In the rows, 128 means zero.
One turn moves every row onto another: examples first, then more rows asked
vunub: [151 150 103 113 107 135 129 122 137 143 152 115 135 139]
voroz: [138 122 123  97  96 111 141 121 159 110 161 117 131 169]
Rafi: [104 126 117  97 108 158 148 129 161 111 130 122 126 156]
pegep: [119 121 139 116 124 144 119 105 130  96 101 108 130 123]
pemu: [140 120 130  94 118 138 124 134 126  88 123  96 157 123]
dozo: [107 141 156 148 127 118 126 125 137 112 117  97 130 126]
rok: [130 128 147  85 123 100 138 139 142 108 141 129 158 109]
nidig: [120 133 145 102 135 119 144 165 132 105 137 150 138 139]
digok: [134  96 118 112 116 123 122 110 105 113 142 113 125 112]
Poko: [135 127 134 104 145 148 131 150 131  91 147 123 131 133]
Pelu: [120 122 154 116 128 107 120 121 129 141 131  92 112 105]
Gida: [ 99 131 134  94 111 121 154 143 165 144 152 125 119 143]
lunub: [102 141 142 147 105 131 138 126 139 121 117  94 118 151]
sop: [135 123 144  98 117 105 125 151 124 131 143  79 144 113]
Vizu: [111 125 134 144 112 101 139 123 122 101 138 141 144 127]
Faro: [110 117 133 141 101  92 135 137 107 125 127 123 136 138]
laso: [127 113 128 126 126 116 132 107 124  97 152 136 135 110]
kidu: [125 121 139  90  99 104 135 152 119 116 104 112 160 136]
peken: [117 124 129 112 114 153 136  98 146  95 115 125 122 137]
meteb: [111 124 155 100 127  99 136 114 142 128 121 142 126 105]
fud: [116 123 152 100 113 123 120 124 120 116  83 120 128 144]
Rik: [125 125 163  99 130 104 116 126 130 144 130 101 112 112]
fos: [150 143 103 102  96 126 132 127 130 153 140 127 137 145]
Kuloz: [106 112 119  76 100 139 147 137 150 141 128 121 118 151]
sus: [147 151 103 110 103 137 134 120 139 133 139 138 143 146]
pigi: [142 119 120  98  96 119 135 119 155 112 163 106 127 168]
kunuz: [141 117 123  95  92 110 138 126 151 123 159 104 125 170]
Ful: [122 124 139 115 122 128 129 112 141 142 152  89  98 113]
sumu: [102 134 150 109 115 103 149 118 156 137 136 143 116 122]
gopev: [126 101 124 126 100 108 123 129  96 130 130 101 125 129]
potam: [115 149 167 137 131 114 121 131 138 120 125  97 125 130]
Dasav: [110 116 146 102 106 114 128 121 121 125  84 126 131 132]
nokes: [139 113 135  84 139 134 125 158 118 124 150 112 118 123]
sakil: [144 154 105 121  97 131 133 132 131 144 136 118 142 154]
Fuli: [130 114 134  93 119 134 127 169 105 122 117 110 124 151]
rusan: [115 131 161  88 126 104 126 116 139 120 114 145 128 121]
zit: [118 138 147 122 128 117 135 179 120 122 136 112 131 151]
Lamub: [111 109 133  90  93 121 137 118 127 143 100 124 111 140]
Foli: [142 159 112 116 102 119 137 132 139 146 150 133 141 143]
Vobib: [136 120 123 100  88 109 139 128 151 118 150 106 129 178]
mez: [134 128 126 107  93 106 140 127 156 117 160 110 131 172]
Donog: [101 134 123 117 106 148 143 142 154 127 137  93 120 163]
letug: [127 132 150 116 131 145 113 112 132  97 109 101 128 130]
vilu: [123 144 147 128 119 112 134 152 136  97 134  94 163 129]
zur: [109 129 128 104 118 141 142 134 163 138 163  96 111 135]

Rik goes to rusan
Poko goes to zit
Foli goes to fos
And these:
sop goes to rok
kunuz goes to voroz
dozo goes to Pelu
Ful goes to sumu
gopev goes to laso
Donog goes to zur

